One turn moves each row of this set onto another row. After a few examples, where does it send each row asked below?
lifa: [ -2  16   6   2 -18  -4  -2  22   7 -27  -1   2 -20 -14  -9 -13 -18 -11
 -11 -12 -30  10 -28   8  21   7  32   1  24  -9  18  -2   4 -15   6 -12
  16  20  28  -9  -3  -8  -3 -14   7 -19   1   3 -27   1   3 -12]
Tepel: [-10  15  -2  -4   7 -19 -18  -9  14   6 -14  -3   6  12 -24  -2  26   4
 -11  13  -4  -4  17  -8   8 -14  11  -2  27  -5  13  14   4 -12  -3  19
   8  -9  33 -13   1  28 -47   3  -3 -43  23  -5   5   6 -11 -21]
nedu: [ -8  20 -12  -9 -10  -5 -30 -18  30  -1 -13  10  -6   4   1 -22  22   3
  -4   3   1  -6  24   6   6  -2  25  26  35 -22   8  16  -2   8 -14 -13
  26  -9  10 -14   9  -2 -18  -6 -17 -41   4   3  -6  -7 -22  -3]
sibu: [-18  23  -6   4  -4 -23 -24 -18  28  -5 -12 -17   4  11 -14 -14  26   7
 -13   7   5  -3  23   6   7  -8  23  19  32  -8  11  29  -9  -4  -6  -9
  17   5  18 -14   6  14 -34   2 -10 -34  12  10  10  -5 -18 -26]
Tar: [ -6  -2 -12 -14  26 -12 -12 -17   4  26   3  23   5 -16   4  -1  -3  13
  -5  19  13   7  16  -9  -7 -27   9   6  -8  -4  -9  11  29 -13   9   9
   3  17  21  23  26  -5 -17 -14   0  -4   2  27 -14 -12  15 -12]
nim: [ 31   4   9 -23 -14  13  12   0  10  19  13  -7  15  10  15  -3  18   0
 -14   6  16   3  -6 -22  33  -6  20   1  -6  -8 -15  12   7 -13  11  -5
  19 -20   1   6  -2 -20 -28 -14 -15  11   8  30  16 -16   4 -27]
Sules: [ 16   2  15  23  17 -33  -5  -6  11  -6  -8   7 -17  -4   5  -6 -22  -9
   0  23  -9  -2   5  17   2 -25  31  -4   2   7 -11  -1  13 -20  -9  -1
  20  20   3  -3  10 -19   1   7   7  -5   7 -17  -6 -28 -13  -2]
zare: [ -8  11  10  17  23  18 -17  20 -34 -10  19   0  18   3 -21   5  -7  -3
   6 -12  -6 -19 -23  12 -15  -9 -13   3  17  24  -9  -7  -9  22 -10 -28
 -10  18  -6  -1 -33  -1 -17  -4  11   8 -13   0   0  -1   6   7]
Mel: [  2  21  19 -17   0 -15 -19   2   7  -3  25 -12   1  -4  -1   9  16  22
  -3   6  -2  -1 -25  21  -6 -13 -31 -32 -14  13 -28  23  19  19 -16 -10
 -27   7  -5  -2   3  -2 -21  31 -16   1  10  28   5  21   2 -10]
tisab: [ 10  -9  -9   1   8  -7 -14 -16   2  11 -24   1   2  -5 -15   2  17   3
   3  18  -5  -9   9  -1   3 -17  -2  17  30 -12   4   4   5   3 -10  21
  19 -12  40 -13  -1  29 -35 -18   5 -33  11 -14  -2  -6 -20  -5]
fizo: [ 15  -5  -2  -5  -9  14  -1  25  22  -5   3 -19  -4 -36 -26 -12  14   9
   0 -15   7  11 -19 -17  18   4  26  14  10  -9  14  25  -6 -19   8  -6
  33  10 -18  -9  15   7 -33 -17   4  -4  -1   8  24  19 -14 -17]
dibu: [ -5  -8  27   5 -16 -10 -11   6  -5 -18   7 -23  10   2  10   8  20  25
 -11   6   9 -25 -17   0  -2  -1 -32 -14   3 -20 -23   5   7  13 -10 -39
  -4  10 -24   0  10   3   5 -11 -18 -11 -13  45  16  18  -3  -2]
dones: [ -4   8  18   3  15  24 -17  21  -7 -14  19   6  15 -10 -11  14  11  12
  -9  -9  -5 -38 -11 -16  12  -1 -15 -12   5 -13  -1 -10 -11   5  -1 -31
 -11  -2 -33   4  -9 -23  12   2  -8 -24  -7   4   3  23 -12  16]
rakup: [ 18  -8   0 -12 -12  18   1  13  19  -2   7 -17  -5 -43 -27  -5   1   7
   5 -14   9  22 -28 -12  23  12  12   8  14  -8   2  14  -6 -22  -5  -3
  32   8 -21  -7  11   2 -27 -12   8   1   0  11  18  12  -8  -6]
puv: [ 18   6 -11  -8  -2   7 -24 -22  18   9 -27  20  -6  -3   0   4   8  -5
  -4  10 -12 -16   9  10   2  -9  11  24  37  -7   2  15  -7  14 -11   6
  31 -11  23 -12  -7   0 -29  -9  -7 -31  12  -4  -1  -9 -18  16]
Levit: [ -1  17  20 -16  -4 -12 -26   5   4  -4  22 -10   7   4  -2   6  13  20
  -1   6   6   5 -15  24  -8 -17 -27 -38 -13   7 -26  30  12  22 -11 -13
 -24  12  -9   1   3   4 -13  31  -8   4  11  33  11  21  -6  -2]
lufa: [ -7  -3  26   1   9  21 -23  23 -13 -10  22   4  19  -2 -10   8   8  13
  -4 -12  -7 -38 -16 -11   7   0  -7 -14   9  -9   1  -6 -14   5  -1 -32
  -7  -6 -34   3 -10 -18   4   5 -13 -20  -6  -2   4  18 -10  23]
Bipu: [  3  23  14  11  23  -3 -21  18 -23   1  18  -5   3  12 -10 -23  15   8
  19 -10   6  -2 -23   8  -9 -20 -23 -29 -16  22 -27   4  31  30  -8 -17
  -6  -4   7  -5  -5   4  -7   5   2  -5 -18 -11 -12   2  -9 -21]
moko: [ 29   1  10 -18  -9   9  11   7  11  13  15  -8  16  20   3   1  21   0
 -16   8  14  -6   0 -22  28 -14  23   4  -5 -14  -9   8  11 -15   3   8
  10 -13  12   4   5  -8 -42 -20 -18   4  17  32  21  -9   9 -24]
Dinom: [  1  16  16   8  15  -3 -23  22 -23  -1  25  -5   7  21  -3 -23   9   5
  19  -1  13   5 -18   9 -14 -23 -17 -33 -10  18 -23  -2  26  30 -16 -16
 -14  -8   9  -5  -9   8  -7  11   3  -1 -10 -10 -10   3  -9 -16]
nati: [-16   7  -5 -10  14 -15  -5 -11   0  29  10  24   3 -12   6  -1  -2  14
  -2   8  18  11  15  -7  -7 -21   6   8  -8  -2 -13  10  27 -17   9   4
   7  21   8  19  21 -13 -14  -8  -2   2  -5  35  -5 -23  27 -20]
tova: [  0  19  12  18  24  15 -12  19 -31 -15  17   4  14   4 -28   7  -5  -4
  -1 -16  -5 -22 -24  10  -9  -8 -13   5  11  18 -13 -11  -8  25 -16 -23
  -7  25 -10  -2 -30 -10 -20  -2   5   1 -21   2   5  -5   7   8]
neril: [ -8  -9  26   0 -25  -9 -21   7 -11 -17  11 -19  16   6   9   6  19  29
  -6  -1  12 -25 -17   8   6  -4 -28 -14   5 -28 -17   9   0  13  -6 -37
  -9  12 -19   2   6   2   7 -13 -20  -8  -9  41  11  15  -5   3]
dizi: [  8   1  14  25  25 -33  -2  -2   9  -2   5   6 -13  -9  -4  -2 -18  -2
   0  14 -11   3  14  10   8 -25  25 -12   1   2 -11  -1   8 -29  -7  -3
  12  19   6  -5  16 -27   8  19  10   4  10 -19  -2 -27  -6 -13]
bido: [  5   6  10   9  -9 -12   3  24   0 -16 -10  -1 -15 -12 -13  -9 -26 -11
  -9 -11 -27  13 -30  -1  23   7  20 -14  21  -9  13  -4   0 -18  11 -16
  21  10  27 -15   1 -10   3 -16  15 -16  -2   4 -19   0  14 -14]

lifa -> fizo
Mel -> Bipu
Where do these go?
nati -> dizi
lufa -> neril
tisab -> puv

One turn moves each row of this set onto another row. After a few examples, where does it send each row asked below?
Madab: [-10  17  15 -15   7   0   3   0  -8  12 -15 -24  16  20  31 -12 -19  13
   7   5  18 -20  -2   3  13   3  16  -1  18  -6  -5   5 -39 -29 -14 -24
   7  30 -12 -12 -10   9  23   4  -8  -8  10   4  22 -24  18]
Fumur: [  5   8   4  -7   5   8   1  20   3 -22  26  17 -19 -28   4   6 -31   8
  -3   1 -21  16 -13 -16   6   4  12  21 -12 -12  11  11   2  -4   0   0
   1  10  11  -8 -13  -4 -41  15  -9 -12  21 -18  18  -4 -19]
kulem: [ -9  22   9  -6   8  13  15   9   0  10 -13  -8  17  29  18  -8 -10   7
  11  20  26 -25 -17  17   3 -19   5  -3   6  -4 -15  -3 -48 -27 -19 -13
   4  28  -1   9 -14  -2  25   5   7 -18  12   4  -1 -25  14]
Gavog: [-10  12   8  -7  25  -1   8 -14 -11  -3 -17 -12  20   8  23  -1 -13  16
  17  15  24 -28  -8   8   5   1  29   7  15 -15 -13 -15 -45 -14  -8 -20
  12  21  -2  -1 -25   7  20  16  -4 -14  10   9   9 -22  13]
borem: [ 12  17   0  22 -13  18 -12  17   3 -29  24   4 -13 -18   6 -10 -13  -5
 -13   9 -16  10 -10  -6  13  14  -4  -3 -12 -30  20  -1  -3  -7  -2  -3
   5   3 -12  -2 -20   2 -33  22  -3  -8  16 -14  12   6  -2]
rozo: [-31 -13 -10  -8 -10   9   8  -2  -3  32 -15  -2  37  -4   7   8  -1   1
 -14 -10 -19   0 -25   1 -14   0  -4 -10   5  10 -10  20  -6 -16 -15  18
 -30 -13  -8  16  -7 -18 -20   6  17  -1  -4 -21  -5   6   4]
Zat: [ 24  23  -7 -13   5   5  -9  24  -2 -19  21  13 -17 -30  -9   2 -27  12
  -6   6  -5   0   0  -6  12   9   2  -7   1 -19   4  13  11 -11  -3  11
  13  20  19   3 -10  11 -32  20  -2 -25  19 -13   7 -14 -15]
tilog: [ -1  19   7  -8  17   0  -1  -9   6  20  -5  -8  33  30   9 -14 -17  13
  27  24  11 -24  -9  11  18 -20   1   2  -5  -9  -7  -4 -51  -9  -9 -11
   5  30   0  -4  -5  16  11  -6  -7   9   4   9  12 -12  30]
mituk: [  0  15  -9   2 -13  11   4  19  -4 -24  31   4 -16 -22  -9  11 -30  10
 -24   8 -24   4  -6 -15   7   7  -5   0  -8  -3  13  -6  -1 -11  -1   8
  -7  13  12  -8  -9   2 -35  30  -6  -6  20 -19  10  -9 -14]
vud: [-12 -22   5  -2   4 -12   9 -21 -13  17 -18  -9   4 -17   6   6 -24  -5
  -8  -6 -10  -4  26   3  -6  21   7   5  -8  16  24  15 -10 -21   6   4
  -5 -23  16  12  22  10   9  -9  -5 -15 -11 -23  -3  -3   9]
Sero: [-17  13   4 -10  18 -28  -8   8 -11  10 -14  16  27   0  -7  -2  -4  -5
  -2  -7  -6  -2  -8  16 -18  24 -14  -2  10   2 -21   6  23  -4  -4  -3
 -18 -24  14  -1  -1  16  25   2  -6 -15 -13   0 -18  -9  21]
nok: [ -4  30   7  -2   8  -3   8 -12 -12  15 -24 -14  11  20  21 -14 -18  24
   9  15  14   3 -20  15   6 -20  12   9   2 -16  -8  13 -38  -9 -11   1
   5  46 -22 -13 -24  15   5  17  -8 -17  12  10  14  -8  10]
ded: [  9 -12  -9 -12   8 -24  20  -3  14   8  15 -17 -12  28  -9  27 -14  -9
  16   9   1  16 -18 -11  -2 -33 -21  16  20  -3  -8 -19  -2  31   3   2
  12  17  12   1  -9   8  14 -19 -26 -11  12 -17   9  15  -5]
vebu: [ -3   0  -2  -5   2   0  15  -3  31  27  12   4  -3   9  -2  22  -5 -10
   0  12   8  23 -16  -9  -2 -26 -18  -4   7  -2   4 -37  13  35   0   3
  12   8  24 -12   9   6  -4 -12 -13  16  13 -20  -3  19  -6]
dun: [-16 -23   7  -6   8  -6   5 -19  -7  14 -14  -2  20 -15   3   5 -15  -1
  -8   7   4  -4  29  -3  -6  22   9   8 -14   9  19  32 -15 -24  -2   9
  -4 -26  11  15  20  18  -5   4 -12  -8 -16 -19  -4  -3   1]
tutiv: [ -5   3  10  -4  11   7  -3  -5  -1   7 -29 -19  12  18  22 -29  -3  28
  22  21  14 -11 -16  14   0  -9   5   8  17 -13  -4   2 -45 -19  -9 -37
  14  24   3  -3  -2  16   2   5 -22  -6  10  -6  13 -10  10]
mabep: [  7  -4 -26   7   5  -6  14 -14  12  20  20  -9  13  45   4  35  11 -10
  15  15   5   8 -19 -10   9 -23 -14  24  11  -5 -13 -15  10  22  10  -1
   5   2  10   3   6  -8   6 -12 -10  11   2 -18  -6  21   0]
Gal: [  7  -4 -22  -8   7  -1  23 -11  23  16   7 -18  -8  27  -5  23   6 -16
  -1  11  12  14  -9 -20   6 -43  -7   7   4  -2  -3  -8   8  15   3  11
  17   3  12  -7  12   7   8 -23 -10  -2  -6 -35  -8  27   0]
Pezet: [ -9  17  -5   6  25 -23  -2  -7 -17   7   3  18  25  -7   5   1 -12   3
  -6  -1  -1  -2  -8  11 -21  19 -13  -3  10   3 -19   9  27  -6  -4 -14
  -4 -18   5  -1   9   1  26  -4  -2 -19  -9  -3 -40 -20  12]
dugus: [ -9 -27  16 -10  11  -9   5 -23  -6  20 -11   5  13 -14  -3   1 -23   3
 -14   9   7  -7  20   2  -5  21   8  13  -1  19  25  17 -15 -20   5  15
   8 -22  14   1  -2   6  -4 -10   6 -21 -22 -16 -10   2  -5]
kip: [ 13 -18 -12   0  12  -7  26  -6   7   7   2  -8   4  18 -11  23  20 -10
   8   5   7  13 -30  -3   7 -18 -19  14  16 -17  12 -28  10  16 -10  11
   3  13  13   2   3  16  12 -12 -26  16  16  -1 -16  27  -4]
tufus: [-27 -18  -8  -3   2  10  -3  -6   6  26  -7   5  23  -2   2   7  -6  15
 -10  -7  -9 -13 -38 -21 -12  -2  -5   1 -15   7 -13  34   3 -10 -22  12
 -27 -11  -9  13   0 -20 -11   4  20 -11  -1 -18 -18   4   5]
tige: [ -1  24 -19  -3   9  18  -8  30   5 -38  18  10 -30  -5   5  -2 -12  23
 -18  14 -25   3   2  -9  16   7 -10  21  -3 -19  12  -5  10  -4  -6   8
   6  12   8  -1  -5   8  -7  14  -3   0   7 -10  15   1 -19]
seva: [ -6  15  -5  -8   6 -21  -4   1 -15   6 -10  21  26   3 -10   2  -5  10
 -13 -16  -8  -7 -12   5 -15  21  -5  -7  10  -3 -26  12  19   0 -10  -4
 -14 -35   2  -2  12  19  21   4 -11  -9  -6   4 -18 -23  17]
mek: [  1  28  -1   3  16  11   7 -14 -11   5 -10 -10   1  35  10  -1  -9  11
  14  27  20 -12   0   0   1 -16  19  12  15 -15 -10   9 -52 -24 -17 -19
   3  38  -2   4 -11  -6   4  11  -6   1  -4  -3  30 -12   9]
zir: [ 12   0 -25 -15  10 -10  12 -19   8  32   4  -4   2  29 -12  26  14 -12
   6   3   1  14 -22 -14  10 -19 -12   4   9  -7 -17 -30  -3  18   5   7
   0   8  11   6   8   7  12 -33 -23  11   5 -21 -10  13  -7]
Nogeg: [ -1  26  -6  -8  -3  26 -10  11  -4 -23  19  11  -3 -36  10  -3 -23  19
  -4   5 -12   1   6 -29  16  -1  -1  -6  -6 -24  20   1   4 -17   2  -4
  16  23   5   6 -15   8 -11  25   3   6  29  -7   8 -10  -2]
Guban: [-32  -9 -10  -7  -9  16   2 -11  -1  32 -10  -1  26 -12  14  11   6  -1
 -12 -20 -19  -5 -29   3 -19  -7 -12  -2 -11  -3  -7  19   2 -10  -8  15
 -22 -22  -9   9   1 -17  -8  14  17 -13   4 -20 -18   0   3]
Dubu: [ 13  25 -14  -1  -4  23   8  15  -3 -27  27   8 -17 -20  24   7 -10  -4
 -21  -3 -16 -14 -14 -19  12   4   5  10   4 -22  -2  -6  -2   7  -5   8
  14  21   8  -4 -16  11 -27  12   2 -15  26  -6  11 -13 -24]
vif: [  3 -17  -3   4   6   2  20  -4  17  20   5 -21   8  19  -1  31  12 -11
  -1  18  10  15  -8 -16   4 -20 -13   2   9 -13  -4 -30  -9  34  10  -1
  15  28   8  24  14   3   1 -20 -26 -12  -5  -3  -3  10 -10]

tige -> vif
Gavog -> Fumur
borem -> kip
Where do these go?
Dubu -> ded
Nogeg -> vebu
Madab -> mituk
Guban -> Sero
kulem -> Zat
rozo -> seva
Pezet -> dugus

One turn moves each row of this set onto another row. After a few examples, where does it send each row asked below?
gok: [  2   3 -20 -11  13  -5 -19  -6 -20 -44 -24   7  -3  -7  12 -16  12  -3
  25 -15   5   3  -7]
fovuz: [ 33  -5   0   1  20 -28   0  -2  -7 -14 -11  13   9  -4  22  -8   7  -5
  14 -33  24  14  -9]
Kabad: [-18  10 -18  17 -10 -28 -13 -10  25 -27 -34  31 -10  16  -8   9 -10 -21
  23 -29  17  -1 -11]
leges: [ -1  18  24   9  -1  -2 -19 -30  -6  18 -10   7 -21   1   8 -15  -8   5
  43 -38  17  -1 -19]
Fela: [ -6  38  12  -6  12 -19   2  -4  16   2 -16  23 -12   4  -4  23   6 -18
  -8 -40  27  34 -18]
keki: [-10  32   8  -7  19 -23  -2 -15   5  -3 -20   1  -4 -10   3  51  -1 -20
   5 -39  14   6 -12]
luk: [-14  -9  15  -3  14  -5  -3   8  -9  12 -21  14   2 -25  -6   9  26  30
  42  -9   9   1 -26]
vobak: [-16  36  16   3  24  -9  10 -12 -11 -10 -25  14   5 -22 -23  -5  36 -15
  38 -22   2   9 -18]
Kodo: [-11  -6  15   3  25 -23  -3  -3  30  14   1  21 -10  -8  -4  -9  22  -6
  44 -32 -11  27  -7]
vire: [  0   5 -32  11   0 -24 -12 -26  17 -17 -22  31   4  -1   6   7 -17 -14
   9 -23   4 -15 -36]
lovol: [ -9 -25  17  14  10   6   8  -2  -6  -7  -8   2  18  15   0   6  -3 -14
  18 -15  21   5 -35]
Sisa: [-10  14   0  -3  10 -18  -6 -29  11   0 -15  33 -11  55   3   9   0  -6
  -8 -24   1   2 -15]
noguf: [-29  29  20  -3   2 -14   4 -23 -18 -15  -8 -16  -9 -16 -22   7  30   6
  23 -20  -2   5 -16]
geza: [-22  20  24   2  16 -11   6 -16  -1  24 -16   8 -35   2 -12  20   9   8
  -2  -9  25 -11  -3]
zudo: [ 16 -10   4 -12  14 -29 -10 -34 -18 -14  -9   9  12  25  -7   9  13   5
   5  -7 -21   4 -13]
koser: [-13   4   3  -7  17 -25   7 -22   2  -5 -13  15   0 -17   2  31 -13  46
  13 -15  13   6 -14]
vono: [ -8 -17 -10  -8   6  -7 -23 -11  12  -8 -10  34   3  10  25  -8  18  -1
  33 -19 -23  11 -34]
gasiv: [-29   6  -7  -2   7  -6  -2  18  23  -9 -10  25   1   2   0  13  26 -12
 -18  -4 -19  -7 -21]
talo: [-11   0   6  21 -30 -18  13 -21  17 -20 -23  22  -6  -1 -15   8  16 -21
   0 -15 -11  19  -6]
nuze: [-14  29  11   4  23 -29   9 -20  15  -7 -14  22  -7 -20 -11 -17  -4   4
  48 -25  -7 -27 -18]
lebu: [ -5  52  -5 -17  -1 -19 -22  -6   8   7 -20  27 -10  10  -1   7  19  33
  12 -23  -5  -7 -12]
Foge: [ -9   5  12   9  10 -21   2  21  49   0 -26  13  -9  11  -2  -2  11   6
  14  -6   7  11 -42]
Nilet: [-10  28  11 -13 -13  -5   2 -13  -1  29  -2  28   1  19  -9 -20   7 -10
  36  -4   9   9   0]
sal: [ -6  22  -2   4   0 -33  -7  -2 -20   9   5  10 -10   4  13  19  10  16
  -1 -31 -31   6 -29]
nof: [-12 -20   6 -19   5   5  -4 -24  -1   0 -18  -1   2  -7  -2  -9 -13  15
  -8 -26  13 -21 -22]
livil: [-16  29  11 -37  10  -9   1   6   1 -12 -33   4  -4   5  -4  29 -14   7
  11 -19 -13  10  10]
Rep: [-12   2 -13 -13  14 -10 -19  18  -9 -11 -35   1   6   2   3 -22   5  -8
  48  -9   2  -3  -2]
saral: [-21   8  15   4   9 -21  -5  -9  15   9 -39  40 -28   6  -5 -14  -8 -12
   2   8   2   7  10]

saral -> zudo
keki -> Kabad
vono -> luk
Where do these go?
livil -> talo
Nilet -> sal
gasiv -> lovol
noguf -> Fela

